Families of rows that turns and mirrors carry onto each other, the same ones carrying the whole set onto itself: the rest of each named row's family, in list order:
5 families of 5 rows:
besu: [ 2.85  0.29 -1.82 -1.07 -0.94  0.68  1.29 -1.76  1.03  1.76  0.86 -0.51
 -0.44 -1.16 -1.08 -0.89 -0.20 -0.02 -0.35  0.65  0.35 -0.15  0.71 -0.69
  1.80 -0.93  0.52 -0.66  1.28 -1.28 -1.32  1.13 -1.13]
per: [ 0.81  1.37  1.12 -3.21 -0.20  0.41 -0.06  0.77 -0.24 -0.46 -0.07  1.22
  0.99 -0.63  2.39 -0.79 -0.01 -0.82 -2.25  1.11  2.58 -1.61  0.83  0.72
  0.24  0.29 -0.94 -0.75  1.39 -0.27 -2.23  0.45 -0.40]
kago: [ 0.38  0.64 -0.93 -1.17 -1.03  2.92  0.58 -1.67  0.10  0.61  0.19  1.37
 -1.21  0.17  1.44 -0.97 -0.05 -0.30 -0.06  2.16  0.51 -0.15  1.25  1.87
  0.51 -0.52  0.14  0.01  0.56  0.34 -1.58 -1.50 -1.63]
furun: [-0.20  0.14  0.22 -1.86 -0.63  1.96  0.74 -2.99 -1.03  2.48 -0.51  1.32
  0.06 -1.62  0.97 -1.07 -0.56 -1.42 -1.88 -0.88  1.10 -1.49  2.51 -0.07
  1.41 -0.78  0.33 -1.05  1.00 -0.78  0.25 -0.56 -0.94]
Pog: [ 1.29 -0.27 -0.32 -2.60  0.63 -0.92  0.75 -0.64  0.90  0.48 -0.19 -0.13
 -0.16 -0.01 -0.22 -2.02  1.50  1.72 -1.10  1.05  1.44  0.39  1.34 -1.26
  2.19  0.06  0.97  0.08  0.23  1.26 -1.35  1.58 -0.60]
Taze: [-0.08 -0.99 -0.25 -2.54  0.43  0.98  2.06 -2.50 -0.27  1.11 -2.92  0.54
  0.58 -0.75 -0.66 -2.62  0.13 -1.33 -0.78  1.10  0.04 -0.71  1.98  0.84
  2.32 -1.39 -0.81 -0.08  1.46 -1.19 -1.86 -0.84 -0.77]
Fipe: [ 0.52 -0.63 -0.71 -2.02  0.02 -0.78  0.39 -1.90 -2.62  1.37 -0.25  1.15
  0.68  1.12  0.10  0.06  0.50  1.31 -1.98 -0.15  0.20 -0.83  0.80 -0.27
 -0.41 -1.04 -0.90 -0.54  1.10  0.70 -1.12 -0.97 -0.78]
Biz: [ 0.18 -1.03  1.46 -2.69 -0.98  1.15 -0.71 -0.05 -0.86 -0.22 -0.85  1.14
  1.94 -0.16  1.99 -0.43 -0.73 -0.89 -1.58  2.32  0.36  0.20  0.86  0.57
  0.20 -0.74 -1.38 -1.71  1.19  0.06 -0.95 -0.29 -0.38]
Mumed: [ 1.07 -0.46  0.36 -3.00 -0.74  0.07  1.18 -2.14  1.74  1.44 -0.19 -0.01
 -1.34 -1.50 -0.84 -2.75  0.36  0.43  1.09  0.66 -0.46 -0.27 -0.25 -0.72
  1.38 -0.19 -0.10  0.80  1.09  1.48 -1.45  0.57  0.64]
fon: [-0.08 -0.20 -1.12 -2.73 -0.37 -0.45  0.23 -1.24  0.59  0.63  0.80  0.07
  0.89  0.38  0.12  0.50  0.79  0.71 -0.95  2.02 -0.17  1.57 -0.28 -0.42
  2.85 -0.26  0.24 -0.11  0.15  1.79 -0.75  0.45 -0.84]
kego: [ 1.14 -1.16  0.27 -1.66 -1.13  1.63  0.97 -1.89  0.95  1.64 -0.89  0.39
  0.44 -2.23 -0.07 -2.28 -0.54 -1.34 -0.60  1.25  0.41  0.01  2.30 -0.76
  2.44 -1.09  0.34 -1.46  1.08 -1.34 -0.14  0.95 -0.92]
dafa: [ 1.98  0.38 -0.16 -2.64  0.72 -1.30  0.64 -0.02 -1.03  0.69  0.07  0.34
  0.43  0.41  0.16 -1.25  0.60  1.58 -2.29 -0.02  1.99 -1.51  0.87 -0.77
 -0.42 -0.26 -0.84 -0.36  1.37  0.15 -2.22  0.77 -0.38]
magom: [-0.10  1.77  0.29 -2.21 -0.39  2.01  0.69 -1.20  0.44  0.47 -0.83  1.96
 -0.88 -0.48  1.87 -1.76  0.84 -1.07 -1.14  0.63  2.34 -1.81  2.09  1.44
  1.32  0.56  0.54  0.59  0.50  0.34 -2.19 -0.77 -1.26]
rebu: [-1.30  0.58 -0.04 -2.76  1.40  2.43  1.74 -2.46 -0.34  1.60  0.07 -0.14
 -0.66 -0.78  1.63 -0.96 -0.52 -0.76 -1.64  1.42  1.68 -0.44  1.02  1.90
  1.27 -0.23 -0.16 -0.43  0.80  0.02 -0.09 -1.45 -0.28]
gegun: [ 1.66 -0.09 -0.19 -2.02  0.61  0.67  0.77 -1.04  1.23 -0.51 -1.04 -1.43
  0.64 -0.28 -0.78 -0.89  0.57 -0.59 -0.04  1.47 -0.34  1.30 -0.51  0.16
  2.96 -0.41  0.82 -0.47  0.74 -0.68 -1.62  0.58 -0.38]
nez: [ 0.30  1.45  0.04 -2.82 -0.74  1.06 -0.15 -1.40 -0.66  1.58  1.47  0.45
  1.12 -1.54  1.57  1.09 -0.78 -1.52 -2.48 -0.80  1.46 -0.80  0.20 -0.08
  1.83 -0.03  0.35 -1.15  0.85 -0.23  0.18  0.27 -0.55]
Rero: [ 2.20  0.67 -1.55 -2.18  1.75  0.26  0.09 -1.02 -1.24  1.40 -0.31 -0.32
  0.86  0.10 -1.10 -0.52 -0.13  0.47 -0.77 -1.02  0.11 -0.88 -1.38  0.51
  0.08 -0.57  0.37 -0.06  0.65  0.20 -2.12 -0.59 -1.04]
savup: [ 0.07 -0.38 -0.11 -2.75 -0.14  0.28  0.75 -1.27  1.28  0.92 -2.32  1.99
  0.59 -1.22 -0.28 -3.08  1.23 -0.36 -0.57  0.58  1.54 -0.93  2.42 -0.23
  2.91 -0.14  0.91  0.46 -0.06  1.09 -2.31  0.52 -1.41]
geliz: [-0.18 -0.14  0.41 -4.16  1.48  0.70 -0.58 -0.13 -0.90  1.40 -0.26  0.38
  2.64 -1.89  0.98 -0.51 -1.44 -0.96 -1.90  0.40  1.26 -0.57 -0.78  1.18
  0.73 -0.30 -0.72 -1.33  0.78  0.74 -0.99 -0.11 -0.28]
fad: [ 2.24  0.81 -1.58 -2.61 -0.67 -0.51  0.05 -0.67 -0.30  2.01  0.79  0.51
  1.94 -1.61 -0.57  0.25 -0.80 -0.94 -1.74 -0.95  0.69 -1.26 -0.41 -0.48
  1.43 -0.86 -0.55 -0.80  1.58 -0.57 -1.82  1.14 -1.24]
Batug: [-0.26 -0.28  1.68 -2.98 -1.32  1.44  0.71 -2.24  1.39  1.11 -1.47  1.38
 -0.81 -1.89  0.58 -3.05  0.24 -1.48  1.05  0.30 -0.18 -1.05  0.73 -0.05
  1.31 -0.19  0.00  0.48  0.84  0.82 -1.30 -0.60  0.56]
Rubo: [-0.37  1.10  1.94 -3.48 -1.02  1.29  0.44 -1.99 -0.32  0.85 -0.55  1.53
 -0.97 -0.92  1.65 -1.40  0.22 -1.95 -0.28 -0.47  0.39 -2.03  0.10  0.34
  0.11  0.10 -0.86  0.36  1.56  0.41 -1.20 -1.48  0.97]
vatu: [ 1.53 -0.02  0.17 -3.82 -0.63 -1.53  1.02 -1.13  0.44  1.34  0.47 -0.14
 -0.27 -0.86 -0.86 -1.47  0.04  0.43 -0.35 -0.07 -0.21 -0.95 -1.21 -1.08
  0.38 -0.35 -1.68  0.59  1.83  1.23 -2.07  0.49  1.04]
lidir: [ 0.60  1.35  1.44 -4.10 -0.76 -0.52  0.44 -0.74 -0.23  0.45  0.85  0.25
 -0.16 -0.72  1.27 -0.20 -0.02 -1.14 -1.22 -0.12  0.34 -1.38 -1.29 -0.46
 -0.08  0.21 -1.90  0.15  2.08  0.81 -1.38 -0.36  1.56]
ver: [ 0.26 -1.10 -1.58 -2.62 -1.07  0.38  0.43 -1.43  0.40  1.68 -1.65  2.45
  1.64 -0.92 -0.88 -1.68  0.16 -0.58 -0.04  1.37 -0.30 -0.43  1.01  0.66
  2.17 -1.22 -0.73  0.13  0.39  1.27 -2.95 -0.47 -2.09]

The rest of the family of Mumed: Batug, Rubo, vatu, lidir
The rest of the family of Taze: rebu, gegun, Rero, geliz
The rest of the family of kego: besu, furun, nez, fad

